In the data rows, the value 128 means zero.
Here are some points, each followed by its number:
[127 167 129 114 107 114  80  93  98 148 132 116 116 144 145  62 140  90
 115 143 121 105 129 137] 0
[ 70 128 107 137 113 124 132 129  88 159 132 124 113 155 164 107 142  92
  99 140 155 119 113 130] 1
[ 99 117  93 106 134 151 146 114 130 103 143 117 111 134 131 130 139  81
  98 163 152 136 148 112] 2
[136  86 124 169 122 103  72 186 193  54 134 170 178 122 166 126 108 191
 103 226  93 118 109  93] 3
[156 108 117 152 125 120 152 147 112 137 138  93 113 120 132 153 135 134
 153  98 117 146 159 149] 4
[151 107 103 120 152 150 172 109 152 100  84 139 115 124 133 166 124 116
 130 123 125 149 156 133] 5
[ 84 148 107 149  96 114 107 140  87 167 121 130  85 179 152 100 153  54
 106 129 143  95 111 108] 6
[130 127 134 118 133 144 146 114 124 119 131 137 141 120 119 125 126 137
 143 124 108 137 147 138] 7
[107 118 131 116 141 136 119 122 129 145 127 139 111 139 127 120 124 120
 103 134 138 122 125 126] 8
[ 92 110 115 110 140 181 147 133 142 129 139 121 120 156 137 123 139 110
 103 147 155 141 160 140] 9
[153  99 111 103 175 182 194 130 111  92  71 162 124 148 154 151 147  62
 113 151 140 131 172 161] 10
[163 148 164 155  95 122 124 138  99 128 171 138 144 117 137 131 121 163
 147  84  90 146  65  91] 11
[116 136 132 130 110 133  85 120 130 114 149 127 155 109 124  97 121 138
 131 161 132 111 112 101] 12
[170 105 127 140 120 147 162  81  59 156 126 139 181 122 126 166 138  57
 150 100 118 171 208 150] 13
[156 143 158 155 127  83 137 155 124 177 127 117 129 138 117 150 142 171
 132  97 134 115 128 155] 14
[ 78  95 101 129 152 163 156 122 109 113 157 126 101 137 145 139 140  83
 102 164 164 142 154 141] 15
[ 76 104  89 119 143 160 139 120 111 111 142 140  99 137 148 131 140  86
 100 172 162 135 148 129] 16
[184 156 191 135 111  60 138 120 123 155 146 146 139 118 123 143 141 184
 159  90  77 129  92 136] 17
[ 94 116 126 109 136 162 142 136 141 138 140 120 114 158 131 126 140 117
 100 138 155 135 143 139] 18
[134 127 139 108 112 164 124 130 171  97 112 114 148 113 111 137 112 115
 158 144 131 155 140  87] 19
[114 118 128  90 127 195 157 151 147 116  84 145 116 147 129 121 126  84
 120 124 141 140 158 125] 20
[140  85  98 149 149 211 154 145 156  80  60 135 113 155 168 184 124  75
 117  97 176 177 210 127] 21
[141 149 163 134  91 128  79 147 103 184 151 109 105 121 126 125 141 155
 134  98 114  87 139 164] 22
[150 145 170 139 129  86 125 137 128 164 144 127 135 123 113 139 129 164
 132 102 114 119  98 134] 23
New points follow, each followed by the numbers of its three nearest points above by angle, nearest first.
[122 147  90 134 103 122  56 103 128  99 140 141 160  87 125  95 104 138
 133 185 123 122 114  81] 12 3 0
[148 110 116  60 183 175 228 101  86 102  64 196 120 149 152 135 158  45
 113 172 135  99 169 182] 10 20 5
[105 100 128 103 114 158 129 151 159 145 105 127 115 136 133 127 105 101
 125 102 127 156 151 113] 20 21 9
[129 176 141  97 112 126  95  78  84 172 131  94  98 147 137  62 148  69
 116 129 119 102 129 150] 0 6 1
[115   7 125 136 101  92  91 169 175 166 147  80  99 108 129 208 138 125
 116 121 146 202 166 125] 4 21 15
[151 124 127 126 150 132 149 118 153 110  91 145 130 132 129 152 129 134
 127 124 127 134 135 131] 5 10 21
[141 139 133 118 132 137 144 113 123 129 116 141 129 122 124 120 127 126
 137 118 114 140 141 132] 7 13 5
[149 116 125 146 128 115 143 141 117 141 137 103 118 120 127 147 131 138
 144 103 118 140 144 143] 4 14 17
[137 126 124 148 136 118 114 108 129 117 155 115 141 105 121 150 110 135
 116 135 101 148  81 108] 11 12 3
[158 128 112 148 117 125 146 125 103 117 138 112 134 125 121 139 135 158
 149  97 110 150 134 140] 4 11 17
[106 143 124 119 108 121 116 138 129 129 142 123 126 124 141 112 122 136
 120 122 129 116 102 107] 12 6 11
[146 154 129 146 127 136 140 114 124 123 128 134 141 140 135 124 122 134
 144 124 123 123 132 111] 11 17 7
[112 129 138 127 120 142  91 133 132 134 145 136 136 123 122 113 112 142
 121 126 121 122  97 105] 12 11 3
[102 134 128 128 109 134 121 152 127 137 139 121 121 129 121 119 115 135
 125 108 123 128 100 103] 11 6 12
[147 136 130 120 145 152 156 115 122 133 104 155 133 135 133 112 126 101
 130 140 109 126 144 129] 10 20 5
[155 143 154 162 124  83 139 158 126 178 124 114 130 139 119 150 151 174
 136  94 130 113 128 159] 14 23 17
[141 146 139 120 126 134 139 112 116 134 124 141 131 122 120 109 128 130
 141 117 110 141 138 131] 7 13 17
[139  76 126 139 173 151 178  98 137  71 192  71 184  98 107 138  86 110
 146 151 124 168 188 160] 7 13 15
[124 146  99 134  99 118  68 108 123 113 140 133 147  96 128  94 114 141
 130 174 126 117 122  99] 12 3 0
[129 139 118 135 125 112  84 120 133 124 133 137 140 110 120 121 113 137
 121 140 114 127  98 100] 12 3 11
[149  94  97  94 173 196 191 129 119  83  55 168 123 149 155 150 146  53
 115 151 146 134 192 160] 10 21 20
[124 103  94 154 118 110 112 169 185  72 123 156 151 114 170 108 111 166
 112 188 116 115 117  87] 3 12 19
[145 133 143 123 107 151 125 132 158 109 118 112 144 117 116 142 127 127
 158 127 126 151 137 101] 19 21 7
[151  87  97 101 181 199 209 127 119  79  61 160 115 151 156 158 149  52
 115 157 151 136 201 163] 10 5 21
[122 127 132 107 121 155 129 130 159 112 116 118 130 129 120 132 120 111
 142 142 138 144 138 101] 19 20 21
[100 146 140 116 107 115  36 108 115 139 133 147 129 111 125  86 118 164
 123 144 112  87  71 114] 12 0 22
[135 164 135 121 117 124 117  84  82 169 116 128 115 138 127  88 156  67
 146 130 117 109 134 151] 0 6 1
[125  99 130 150 158 143 148 112 138  98 180  90 160 101 107 135 102 121
 133 139 123 157 148 143] 7 15 4
[137 110 110 102 157 186 180 120 119 103  69 160 127 154 158 143 152  65
 106 130 154 128 165 152] 10 20 21
[113 135 121 187 128 153  89 123 108 119 198 114 150 102 105 124 106 106
 125 145 126 138 130 105] 12 11 15
[ 98 144 144 107 107 118  39 113 121 137 131 145 130 112 124  86 117 161
 125 146 116  91  68 113] 12 0 22
[158  86  82 132 152 153 184 103 162  77  81 123  98 123 118 189 119 133
 140 126 128 172 165 125] 5 21 10
[110 148 152 107 103 136  83 127 120 165 154 114 117 124 133 107 137 157
 128 105 101 106 129 154] 22 0 23
[146  71  98 141 133 182 154 107 184  38 175  88 165  76 127 157  82 123
 158 194 123 170 188  98] 19 5 2
[105 142 134 113 107 128  47 110 125 128 125 143 133 111 127  96 118 159
 132 146 118 100  83 112] 12 0 3
[164 129 101 142 119 124 160 123 101 112 128 103 129 129 118 140 141 160
 155  98 117 156 153 155] 4 7 13
[148  96 138 136 158 131 172 106 132  86 179  87 173 104 108 137 100 127
 151 138 117 163 168 158] 7 4 13
[120 136 130 138 130 109  89 119 128 141 141 133 131 115 118 120 115 135
 111 137 116 120  89 105] 12 11 23
